Each row is where one point has got to under a steady rotation. How many steps took it there?
The counts run from 0 to 924.
[ -5 -15  20  40  39  29 -38  36 -45 -23 -19  -5  18 -17 -46   5   1 -17
   9 -43  56 -19  12  22 -11 -35 -25 -42  10  29  -7 -28 -15 -16  -7 -12
  11  44  16 -35   9  -5 -11 -11  -6 -12  15  12  22  11  33  -8  32  12
  29 -17 -14  20 -20] -> 548
[ -4 -27  26  29  20 -15 -43  42 -28   8 -12   2  32 -10 -18  47 -11 -24
   5   4  21 -44  23   0  24 -63 -22 -13 -30  38 -15  14  39 -18 -54 -23
  -6   0  -3  -4  -8 -10 -33 -33 -11  21  45  11   9  35   5  26  -3  -8
   5 -31  14  -8  -1] -> 422
[-26 -23  33  42  13  25 -31  32 -38 -18  -9 -14  15 -25 -16   8   1 -29
  31 -35  38 -26  35  18  12 -53 -27 -22  -5  33 -55  -3  21 -33 -25 -21
  14  35  -5 -11 -14   0 -24  -1 -18 -15  33  28   7  28  33  -4   8  10
  14  -6   2  21  -8] -> 804
[ 14 -17  29  31  26 -11 -17  34 -34   9  15  11  51   5 -41  15 -29 -23
  12 -10  34 -28 -14  38   9 -25 -10 -48 -18  41  12 -17  14  -4 -37  10
  -3  21  27 -32 -38   6 -45 -34 -20   3  30  26  -8  38  23  25  19   8
   2 -22   1   2 -25] -> 334
[  4 -26  24  27  37 -24 -33  14 -30 -15 -17  18  14  20 -62  26  11 -10
   5 -10  64 -48  -8   3  -2 -41 -22 -11  19  27   2  -1  22 -21 -49 -26
  23  28  25 -18   0  -7 -38  -4   4  -9  31  14  33  11  20  -5   6  -4
  28 -41   5 -11  -7] -> 642
[ 10 -26  26  22  -1  13  -2  60 -32   2 -19  11  20   4 -24  20 -21 -14
  17 -17  64 -19  -1  -3   3 -21 -14 -31 -20  48  -3 -20  -7  -9 -60   1
  -8  36  23 -21 -16 -20 -30  -3  -9  -6  30  33  10  66  27  16  -3  16
   9 -34  12  18 -13] -> 590
[-26  -9  31  51  54 -22 -39  11 -57  -8 -19  14  24 -25 -33  20   9   2
  17  -2  40 -54  -8  31 -10 -50 -37 -15  12  21  17  -8  12 -34 -12 -21
  -7  18  30 -32  -5  19 -31   1 -12   9   9  25  25  13   8  -6   4  12
  13 -16  -6   3 -24] -> 743
[-10 -24  30  37  25 -17 -39  39 -44  16 -20   8  40 -13 -17  44 -11 -25
   3   1   0 -38  11   9  30 -63 -27 -15 -23  41  -4  12  31  -5 -39 -36
  -2   7  -3  -3 -12 -17 -35 -38 -14  13  29   9  19  24   4  20  -5  -3
   9 -34  16  -3 -10] -> 423
[-22 -14  36  27  23  -6 -12  19 -42 -11 -34   2   5 -28 -36  40   5   0
  18   0  43 -61   5  22  -8 -35 -18 -19  -6  53  -1 -34   6  -7 -29 -35
  -6  22  31 -10   6 -18 -42  19 -19  -9  23  19  34  34  18 -23   6 -11
   4 -21  14  -9  -3] -> 484
[-28 -25  15  48  47  -1 -41  48 -53  18 -14  -1  34 -22 -24  24  -9  -4
   6 -13   7 -26  -5  16  -1 -61 -38 -17  -6  28  -4  -8   1 -16 -22 -17
 -17  17  10 -31  -9  15 -30 -33 -12  15  11  22  16  31  27  11  10  28
  19 -35  -2  25 -40] -> 31
[-29 -27  25  44  48 -14 -45  17 -19  -4 -31   6  18  -3 -24  36  14 -40
  10  -8  38 -28  30  10   2 -41 -22   2  -2  13 -35  29  16 -37 -42 -19
   3  18  11 -12   3 -37 -25 -23 -26 -11  25  -5  48  13   4   9   0  -7
  25 -31  -1  -4  -9] -> 920
[-11 -37  11  27  46 -17 -31  11 -29   8 -13   2  29   6 -44  21  -3 -44
  12 -23  17 -21 -16  12   5 -26 -24  -8 -17  24 -26  24   8 -25 -32  -4
   7  23  11  13 -23 -29 -55 -34 -23 -15  29  28  27  24  18  -1   8   8
  37 -36   1  18 -50] -> 528
[-10 -26  16  -4  28 -17 -12   8 -39   3  -2   1   0 -21 -36  30   2  -3
  39  -4  43 -38   9  18 -12 -43 -35 -25   4  40 -31  -1  15 -34 -37 -29
  13  47  24  -1 -22 -29 -43  -7 -16   1  48  28  15  18  15 -32   4   0
  17  -4  28   5 -32] -> 384
[ -9  -4  -2  35  28 -11 -45  37 -36   0 -19   6  15  -6 -59  43 -20   3
 -15  -8  45 -49  -5  16   9 -47  -7 -34  -4  37  20  -6  17 -18 -30 -11
   7  29  19 -41  11   9 -24 -17  32  -2   8  -7   7  40  26  12  10  -1
  17 -35  11 -22  13] -> 141
[-20 -14  44  21  15  -6 -39  36 -28   1  -6  -8  35  14 -32   7 -13 -30
  21  -2  31 -40  26  20  13 -45 -28 -20 -22  36 -22   6  37 -23 -35 -17
  -2  43   6   0 -26 -15 -31   1 -25  16  44  42  18  34  17  13  -3   4
   8  13   6  -7 -11] -> 503
[ -9 -25  28  56  37  15 -39  35 -31 -11 -23   7  24  -8 -33  13  10 -14
  14 -33  68 -23  14   4 -19 -39 -32 -16  12  11   2 -17   2 -29 -34  -9
 -24  23  15 -41   9  20 -15 -18 -11  -8  17  23  21  15  24   9   8  19
  21 -43  -9  28 -11] -> 746
[-24 -21  17  12  36 -41 -51  33 -34  -1   3   8   5  16 -47  11 -13 -15
  23   4  24 -31  15  -3  17 -64 -31  -1 -17  32 -24   4  29 -27 -34 -17
  20  46   9 -20 -40 -14 -33   3  13   9  36  37   0  32  20  -3 -12  11
  12  -4  13   1 -15] -> 701
[ -2  -7  12  36   3  -9 -22  15 -15   2 -14 -16  -1 -11 -41  21 -21 -19
  35  -8  51 -59  15  -1  20 -23  -9 -25 -26  47  -8   6  28 -27 -18  11
  -3  13  28 -13 -23 -15 -29  -4  11 -31  25  20   6  80  37   6  -7  15
  27 -20  17  -1 -17] -> 395
[-18 -39   7   2  26 -22 -44  20 -22  14  -4  -5   1 -17 -26  25   3  -6
  24   4  16 -37  29  15  -1 -64 -41 -16  -2  26 -24   9  12 -31 -41 -19
  -7  40   9 -23  -7 -32 -22 -36  10 -13  48   0  23  21   5 -18  -6   6
  -1 -19  32  23 -21] -> 779
[-24  -3   6  25  47 -17 -42  10 -44   5 -15   7  14 -20 -56  53  -2 -11
   8  -4  37 -50  14   0   8 -45 -21 -26  -7  41  -4  11  39 -31 -13 -26
   8   1  29 -11  -5   6 -31 -17   8  11  17   6   6  29  11 -23  -2   0
  41 -26  16  -4 -14] -> 541
[ -7 -18  23  14  19 -12 -24  25   8  14 -32   8   6  -4 -30  29   8 -19
  27  17  52 -45  39  19 -19 -30 -24 -39  14  33   2  -6  12 -26 -42  -6
 -20  25  23 -40   6 -39 -10 -19 -11 -20  34 -20  54  37  11  -8   1   2
  27 -32  26   1 -26] -> 181
[-22 -11  19  44  55 -18 -33  33 -51  10 -29   8  30  -9 -25  27   5 -28
  17  -1  16 -35   5  26   3 -41 -18 -12 -25  27   3 -21   4 -10 -18 -28
 -18 -14  18 -18 -24   1 -57 -21 -39  11  13  25  24  29   8  12  17  11
  22 -29 -16   2 -36] -> 427
[-20   2  10  53  39   2 -23  35 -36  17 -20  -7  29 -33 -24  32 -28 -45
  12  -6   9 -16  26  37  21 -43 -15 -47 -22  40 -16  16  18 -29 -23   4
  -4  14   8 -18 -24 -39 -12 -41   1 -22  11 -16  16  53   6  10  -3   9
   9 -19  -3  -5  -7] -> 515
[ -9  -5  17  24  23 -13 -37  37 -61  -6 -12 -27   3  -5 -40  17  -9   1
  14 -19  33 -43   4  10  14 -66 -21  -5 -21  37 -27  22  26 -17 -10 -21
  25  41   8  12 -17 -35 -41  -3 -16  16  40  33   8  37  14   8   6   8
  11   3   1 -11 -23] -> 306
[-10 -43  29  43  42 -14 -15   2 -25 -11 -18  13  30   1 -38  23  14 -24
  17 -23  41 -37 -20  12   2 -33 -22  -8   2  27 -27  13   5 -18 -48  -9
  14  27  24   2  -3 -23 -49 -11 -34 -23  32  20  40  22  24   7   9  -5
  14 -45   3   2 -26] -> 328
[ 25 -16  15  22  29 -43 -54   5 -32  -5  -1 -21   7   2 -41  17  -7 -18
  21   0  59 -62  18  19   4 -33 -26 -10 -15  33   9  18  40 -32 -23   1
 -15  26  18 -15 -21 -15 -28 -42  -5   6  51  18   5  17 -10   8   6  -9
  -2  -3  11 -12  -7] -> 162
[-15 -28  17  34  47  -3 -23  19 -46  -2 -15   2  30 -21 -24  39   4 -15
   8 -28  41 -12   8  14  -5 -51 -25 -11   6  19 -32  30  15 -38 -54 -19
  18  37   4   3  -4 -34 -39 -29 -31   9  32   6  25   9   2   2   4  -2
   9 -22 -10   3 -23] -> 922
[  4  -1  -8  27  31 -12 -48  31 -19  14 -10  -8   4   5 -61  38 -14  12
  -4 -11  55 -55   2  16   3 -35   1 -33 -15  38  11  -8  16 -27 -15   3
  -6   8  35 -42  -8  18 -33 -31  -2  -5  25  -1  -1  51  29  25  21  -2
  35 -23   2 -20 -17] -> 139
[-12 -12  -4  52  26  13 -31  25 -38   3  -9 -27  14 -38 -32  27 -26 -23
  10 -26  24 -38  12  21  33 -43  -5 -22 -33  43 -23  20   7 -30 -25  11
  -7  24  -1 -18 -22  -9 -30 -29  15 -24  22   3  -8  57  24  15   3  13
  -9 -13  -1   6   1] -> 712
[ -5 -44  29  42  38 -19 -30  12 -41 -10  -1  11  24  -7 -31  22   9 -34
  13 -26  31 -16   3   2   6 -59 -27 -10   5  23 -36   0  11 -16 -52 -27
  24  20  -9  -1 -18 -22 -40 -35  -7 -15  39  14  17  -1  21  -2   9  -4
   0 -44  -1  10   0] -> 724
[ -8 -15  16   8  40  -5 -61  32 -29 -11 -15  -9  25  28 -58  19  -4  -9
  -4 -16  62 -34  12  12  -2 -38 -13 -12  -6  23  -6   3  18 -26 -14 -21
   6  47  22 -20   0  -5 -32  -2 -23  21  31  23  31  10   6  12  28  -1
  48  -1  -6 -11 -25] -> 47
[-38 -32   0  26  66 -32 -35  19 -19  -2 -18  17  11   5 -53  25  21  -7
   4  -4  26 -27  -6  21 -17 -50 -16  -1   1  22 -29  -7 -12 -21 -41 -17
  17  36  22 -27  -6 -17 -54  -1 -21 -11  24   9  36  15  17  -3  24   0
  21 -35  -4 -14 -27] -> 127
[ -6 -24  12  25  33 -28 -51  15  -3   5  13  -2  21   5 -45  15  -3 -24
  12  -5  26 -43  26  39   2 -51 -25 -38  14  22  -4 -16  26 -34 -23  -3
   0  27  19 -49 -17  13 -18 -46  -2 -21  48 -12  23  12  29   7  27  -6
  19 -17  17   8 -26] -> 637
[-11 -21  20   4  14   0 -42  52 -24   6 -37  -3  12 -19 -32  32  -9   1
   3  10  19 -44  19  20  -4 -54 -27 -27 -22  51  15 -13  -1   0 -43 -24
 -31  36  17 -24  17 -22 -23  -6 -10  11  28  13  40  42  -6  12   3  -5
  -5 -22  28  -3 -12] -> 680
[ -3 -12  20  36  41  24 -29  31 -35 -20 -17  -8  15   0 -48  14   5 -32
  17 -42  79 -17  18  13 -17 -19 -18 -39  13  27 -13 -27 -10 -22 -14  -9
  10  30  23 -38  -3  -7 -18 -11  -3 -14   6  15  19  13  32 -10  30   8
  46 -29 -14  17  -8] -> 549
[-25 -15   6   4  57 -28 -40  37 -28  11  -7  10  19   1 -37  28  11 -15
   9  -5  27 -24  38  23 -20 -49 -20 -19   1  30 -32 -23   7 -24 -35 -27
  14  26  14 -35 -12 -20 -47 -23 -35   9  40   2  24  10   6  -6  38 -11
  29 -12  -1 -13 -34] -> 125
[  0 -30  28  57  31  16 -35  43 -34 -12 -26   8  27 -10 -29   7   1 -22
  12 -27  61 -21   7  11  -4 -36 -35 -35  17  11   9 -11  -3 -17 -33  -4
  -9  28   9 -37   5  -3  -8 -13   2 -20   5  15  35  16  34   4   3  23
  17 -51  -3  31 -11] -> 747
[  1 -27  25  25  13   4 -30  20 -11  -3  -6   5  38  -9 -37  43 -26 -29
   8  -5  44 -63  15  13  18 -26 -15 -36 -24  48   8  -2  35 -16 -48  -5
 -22   5  27 -17   5  17 -35 -31   9  -4  30   4  13  41   9  15   8 -12
  11 -35  25  -6  16] -> 736
[ 27 -12  22  33  17 -16 -28   9 -25  -7  -7  -3  10   7 -49  17 -14 -57
  23 -16  71 -30  24  13  14 -14 -11 -46  -7  33   3  16  32 -28 -25   3
  13  20  15 -20 -21 -44 -14 -41   6 -28  30   1  20  20  10  -7   8  -3
  29 -30   4  -2   0] -> 158
